0: array([49, 32, 64, 29, 48, 47, 45, 38, 47])
1: array([58, 61, 71, 44, 57, 58, 46, 51, 50])
2: array([52, 34, 36, 46, 39, 53, 52, 35, 37])
3: array([22, 42, 62, 46, 45, 58, 26, 54, 53])
4: array([57, 26, 56, 54, 33, 30, 54, 31, 37])
5: array([73, 52, 62, 56, 91, 82, 70, 54, 56])
6: array([35, 43, 46, 40, 41, 52, 53, 51, 63])
7: array([54, 51, 46, 52, 31, 50, 58, 54, 71])
8: array([55, 22, 38, 63, 47, 44, 41, 36, 43])
9: array([58, 60, 50, 63, 55, 23, 51, 70, 62])
10: array([27, 90, 66, 22, 63, 60, 37, 70, 57])
11: array([75, 25, 30, 24, 32, 48, 63, 17, 72])
12: array([69, 38, 42, 38, 49, 48, 73, 17, 51])
13: array([68, 40, 15, 55, 48, 64, 41, 50, 43])
14: array([28, 91, 60, 25, 57, 63, 40, 73, 58])
15: array([46, 77, 40, 66, 55, 47, 57, 67, 39])
16: array([39, 41, 51, 39, 17, 38, 42, 32, 63])

array([40, 76, 50, 71, 57, 48, 59, 67, 35]) 15
array([35, 35, 42, 55, 27, 49, 45, 34, 35]) 2
array([41, 48, 59, 57, 54, 59, 50, 56, 35]) 1
array([13, 47, 47, 47, 36, 34, 26, 56, 35]) 3
array([55, 43, 71, 40, 65, 44, 53, 64, 61]) 1
array([78, 55, 52, 53, 86, 75, 71, 57, 52]) 5
array([43, 67, 40, 58, 56, 52, 59, 66, 60]) 15
array([52, 31, 64, 32, 46, 47, 43, 40, 52]) 0
array([44, 75, 47, 71, 55, 50, 56, 66, 32]) 15
array([49, 33, 63, 37, 53, 37, 50, 36, 41]) 0
array([54, 31, 67, 36, 49, 45, 42, 42, 49]) 0
array([48, 59, 57, 39, 61, 62, 41, 65, 46]) 1
array([77, 15, 48, 60, 67, 40, 43, 43, 58]) 8
array([65, 38, 15, 51, 44, 66, 41, 49, 40]) 13
array([44, 64, 66, 43, 49, 47, 48, 72, 54]) 1
array([57, 45, 64, 53, 41, 36, 56, 24, 49]) 4
array([61, 34, 63, 61, 47, 67, 49, 51, 51]) 1
array([33, 55, 53, 57, 50, 60, 40, 60, 39]) 3
array([56, 34, 37, 51, 39, 53, 53, 35, 30]) 2
array([50, 32, 35, 51, 41, 57, 47, 39, 34]) 2
array([53, 48, 57, 58, 51, 50, 55, 42, 50]) 1
